Here are some points, one per row:
[-19  78 -29 -51 -40  16  26 -42 -32  -5  29  19  36  66 -40 -14  33   0
  -4  29  87  38  58 -12  18  -5  22  13 -10 -28 -11  24  46  42 -13   8
  64  28  48 -88  24  -5  28 -26   5 127  16  23]
[  94   21  -55   43   14   76  -30  -10   15    7   49   14    4    9
  -37  -66   41 -104   24 -127  120  -27   27   -2   20  -24   26   39
  -75   59    0    5  -13    9   16   29  -28  -24    4  -51   -1  -29
   10    2    1   47    7  -46]
[-52   9 -72 -28 -22  46  42 -30  40  -4  21  15 -18  16 -13 -16  58 -12
  72 -69  72 -49  28  49 -11  34  82  -9 -13 106 -30 -22 -67 -35  -2   9
  32  14  22  21   6 -18  68  11 -24  -9  86  14]
[  78  -50   38   32  -39   35  -19    6  -84  -31   -6    4  -26  -24
   28  -31   -1    7    2  -58   92  -51   46  -29    5  -23   42  -38
 -100  -59  -24   55   21    1   19   15   26   21   49   34   15   37
   12   10   -8   19   54  -62]
[  50  -75  -22    4  -25  -56   32  -31  -32  104   20  -57  -16   11
  -54   12  -16  -20  127  -96   37    2   12    5   18  -26    8   16
 -126   14   60   13  -39  -32   60  -64  -25   65    3  -35   34  -34
   14  -37  -33   22   10  -29]
[  10   18   11   44  -35    5   10    2   42   49   66  -13   13   11
  -29   -4   38    8   -9 -127   54  -67   44  -26   60    0   42   21
   31   34  -24  -41    3   41   42  -62  -26   21   41    8   40   56
   -8    1   50  111   35   77]
[ -10   30 -108  -24  -27   23   11  -28  -37   23   79   62  -72   45
  -11  -58  -43   66  -29  -57   63  -34   72   52   73   -1   21   -5
  -78   10   17  -42   -2   14   20  -12  -50  -15   11  -72  -10   22
   -6   -5  -14    9  -13   58]
[  -3   -2   -2   65   -2   48  -17   37    3  -30   61   -1   -2   -1
  -48   32   41   20   -3 -127   47  111   22   25   19  -21   52  -17
  -27  -50    4    6  -10   70   47   11  -54   48   -6    6   13   -2
  -27  -26  -33    9   31 -118]
[104  23 -36 -69 -15  68  72 -35  23  45  46 -47 -47   3 -58 -46  13  60
   1 -67  15  -4   3  -3  65 -34 -38  19 -26 -11 -40  28 -50  45 -13  -1
  -8  62  56  12 -33  24 -38 -20 -29  54  40 -39]
[  -5   14    6  -16    5   45  -17   41  -34  -36  -16   12  -60   56
  -15  -16   15   33  -35 -105   85  -20   32 -127   65  -26   39    7
  -80   26   -6   -6  -61   28   33  -26    1   43   20   14  -36  -18
  121   -5   21    5   24   14]
[  24  -34  -44  -45   -5    6   -4    4  -22   25   94   10  -24   38
  -25  -38   -3  -44   22 -127   77   73   46  -60   33   36    1    9
   -9   43  -39   31   16  -11   18   32   32    3    1   17    4   13
   67  -23  -52   61   18  127]
[-61 100   1  78 -17 -19  17  25 -33 -32 107 -20  56 -19  22 -54  -1  38
 119 -97  59  47  45 -98  17  45  46  57  24  84  -8  14 -53  13  17   5
  18  41  -8 -77  -3  21 -67 -16  -5  14  43 -40]
[ -10   -8   47  -23  -17  102   31  -61    2  -65   65  -49    5   56
  -54 -112   28    5   22  -97   68  -30   59    8   14  -22  -32   -2
   32   21  -28  -18  -10   61   18   11  -34    0   30   22   37   -2
   -7  -70  -53   19  -25   59]
[   2   30   24  -27  -32   34  -13  -13   52  -77   41  -11  -59    6
  -40  -10  -34   -7   39 -115  107  -25   16   51   46   25   24   35
  -62   40  -18   23   38   74   16  -46   47   21   27  -13   -8   18
   -1  -25    8   17    6  -58]
[  64   31   16  -60    6   39  -31  -38  -57   -6   58   -3  -57   47
  -13   33   33  -50   32 -106   27  -94   -9  -14   36   52   58    0
   40   11   57  -35    1   51  -13   68   -3   54   -1  -22   17   44
   90    0  -30    5    9   10]
[ -16   90  -12   21  -44   14  -37  -21  -23  -99   50   19   71   39
  -47  -86   27  -14   43  -67    7  -62   43 -108   46   33   67   66
  -10   -5    7  -53   39  -76   -2   59  -38   66   28   11  -54  -15
  -34  -28    9   73   51   72]
[ -57  -28  -28   71   -9   21   13 -111  -25  -10   33   33   26    0
  -71 -107  -27  -45   55 -110   72  -32   24    4   82   42   39   55
   66  -66  -22  -10  -26   23    3   -8  -75   12   50  -56  -13   16
   62  -10   20   40   13   -7]
[ 20 -12 -77 -71 -34  25  -4 -17  28  16  10  30 -27  -1 -29 -54  68  -7
  82 -99  80 -12  18 -28  52 -17   3  42  31   4  39  49   3  50  58  63
  25  45  82 -51   3  -9 -54 -22   5  -4   4  77]
[   4   11  -70   -5  -72   42   17  -25   -3   -2   24    9  -54   27
   -9  -49   73  -85   20  -99   67  -16   -7 -106   92  -22  -42  -25
  -26   64  -15  -39   22   -2    1    1   55    2   13  -22   15   55
    2  -12  -33   53   33  -78]
[ 51 -19  51  35 -20  49 -31   5  12   2  57 -24 -58 -36 -47 -83  36  22
 -13   1  49  12 -15  22  40   6  14  -4   4   3 -17 -35  18 -26  25  45
  32  11  -1 -80  14 -21  59  -1   4  17  75  79]
[  62  -60  -29    7  -37  -29   23  -41  -67  -77   77   45   76   76
  -30 -106   20  -30   34 -107   25   30   41   41   48   31   37   13
   16   80  -29  -54  -24   -8   -2   -6   13   63   16  -69    4   -1
  -79  -28   44  -44   33    9]
[  57   17  -34  -18  -36   72   25  -45   27   14  -16  -18   50   19
  -75  -55   17   63  -59 -127   77   25    8  -77   21   29   23   23
  -93  -15   -2   -1   14   -9  -16    7   98    4   14  -56  -14   58
   74  -25  -22  -13   18   96]
[  14   12  -63   -9   38    5   16  -10    2   -4   50   24    9  -12
  -23 -110   26  -79   -3   16   25    9   -7  -71   39    3   50    4
  -50   12   18   -6   -5   51   -5  -19  -27   36   32   59    0   59
   37  -63   -7  -12   25   36]
[   5    6  -51   -4  -51   25   22  -68   55  -43   32  -33   -6   83
  -25 -104   -7  -30   12  -44   37   36   51 -113    1   53   47   30
   22   69   -8   39    0  -50   63    8 -126   32   13  -69    5   24
  -36   13   16   12   11  -12]
[  -9   75   43   33   13    8   47  -10  -53   58  -60   52  -16   -9
  -22  -63  -54  -26    5  -74   94   77  -16   43   85    5   48   33
   22   68  -11 -107  -29   17   56   88    0   15  -19   41  -13   44
   27   13  -22   51  -11  -82]
[119  83 -61  33 -26 -48  -5  26  19 -63  49 -25 -22  22 -36 -80  13  17
  31 -93  63  29  58  63  41 -12   0 -33   7  24 -19  10 -21  -8  32   0
  12  20  61 -11   9   6 125 -60 -19   0  35 -74]
[ -30   15   43   48   40  -53  -14  -67    4    3   83    3   57   97
    4 -127    0   57  115 -109   75   28    8  -61   32    0   53   52
   23   27   39    7   15   -1  -11  -51   21    9  -31  -26  -26   18
  -88   19  -19  -19   68  -88]
[  11    0  -29   -4   25   27   32   12   13  -53   28  -50    7   45
  -18   -7   56  -12  127  -74  113   36  -29   70   47    2  -12   18
 -114   29  -10  -15   37   71   34  -24  -47   58   69  -17    9    1
   -6    0  -52   19   74   55]
[-21  22 -16 -13  30 -30   3 -59 -11  27  39 -19  55  -1  -5  26 -24 -26
  64 -90  48   7 -25 -60   9  -8  34 -15  80 -27 -63 -88  -1 -26  15 -23
 -21  -9  16 -63 -74  13 -47   2  11 -75  43  53]
[ 67  59 -10  62 -26  81  -6 -45 -13   9  28 -33 -74  34  37 -40  28 -31
  62 -62  74  64  33 -10  67  14  30  45  22 -22   8  23  -8 -40 -17 -14
  24   9  58 -21  72  11 -47 -36 -14   0 -24  98]
There is one direction along which these points spread out most. For each point below, how far along it does it lie, from 0 to 99? 50 is the average, and the first point above lies past it. One standard deviation of the points above along it is 16.
[-19  78 -29 -51 -40  16  26 -42 -32  -5  29  19  36  66 -40 -14  33   0
  -4  29  87  38  58 -12  18  -5  22  13 -10 -28 -11  24  46  42 -13   8
  64  28  48 -88  24  -5  28 -26   5 127  16  23] --> 56
[ -10   30 -108  -24  -27   23   11  -28  -37   23   79   62  -72   45
  -11  -58  -43   66  -29  -57   63  -34   72   52   73   -1   21   -5
  -78   10   17  -42   -2   14   20  -12  -50  -15   11  -72  -10   22
   -6   -5  -14    9  -13   58] --> 59
[  -5   14    6  -16    5   45  -17   41  -34  -36  -16   12  -60   56
  -15  -16   15   33  -35 -105   85  -20   32 -127   65  -26   39    7
  -80   26   -6   -6  -61   28   33  -26    1   43   20   14  -36  -18
  121   -5   21    5   24   14] --> 69
[ 67  59 -10  62 -26  81  -6 -45 -13   9  28 -33 -74  34  37 -40  28 -31
  62 -62  74  64  33 -10  67  14  30  45  22 -22   8  23  -8 -40 -17 -14
  24   9  58 -21  72  11 -47 -36 -14   0 -24  98] --> 51
[ 20 -12 -77 -71 -34  25  -4 -17  28  16  10  30 -27  -1 -29 -54  68  -7
  82 -99  80 -12  18 -28  52 -17   3  42  31   4  39  49   3  50  58  63
  25  45  82 -51   3  -9 -54 -22   5  -4   4  77] --> 53
[  24  -34  -44  -45   -5    6   -4    4  -22   25   94   10  -24   38
  -25  -38   -3  -44   22 -127   77   73   46  -60   33   36    1    9
   -9   43  -39   31   16  -11   18   32   32    3    1   17    4   13
   67  -23  -52   61   18  127] --> 59
[-52   9 -72 -28 -22  46  42 -30  40  -4  21  15 -18  16 -13 -16  58 -12
  72 -69  72 -49  28  49 -11  34  82  -9 -13 106 -30 -22 -67 -35  -2   9
  32  14  22  21   6 -18  68  11 -24  -9  86  14] --> 54
[  -9   75   43   33   13    8   47  -10  -53   58  -60   52  -16   -9
  -22  -63  -54  -26    5  -74   94   77  -16   43   85    5   48   33
   22   68  -11 -107  -29   17   56   88    0   15  -19   41  -13   44
   27   13  -22   51  -11  -82] --> 49
[ -16   90  -12   21  -44   14  -37  -21  -23  -99   50   19   71   39
  -47  -86   27  -14   43  -67    7  -62   43 -108   46   33   67   66
  -10   -5    7  -53   39  -76   -2   59  -38   66   28   11  -54  -15
  -34  -28    9   73   51   72] --> 26
[  64   31   16  -60    6   39  -31  -38  -57   -6   58   -3  -57   47
  -13   33   33  -50   32 -106   27  -94   -9  -14   36   52   58    0
   40   11   57  -35    1   51  -13   68   -3   54   -1  -22   17   44
   90    0  -30    5    9   10] --> 62
[  11    0  -29   -4   25   27   32   12   13  -53   28  -50    7   45
  -18   -7   56  -12  127  -74  113   36  -29   70   47    2  -12   18
 -114   29  -10  -15   37   71   34  -24  -47   58   69  -17    9    1
   -6    0  -52   19   74   55] --> 59
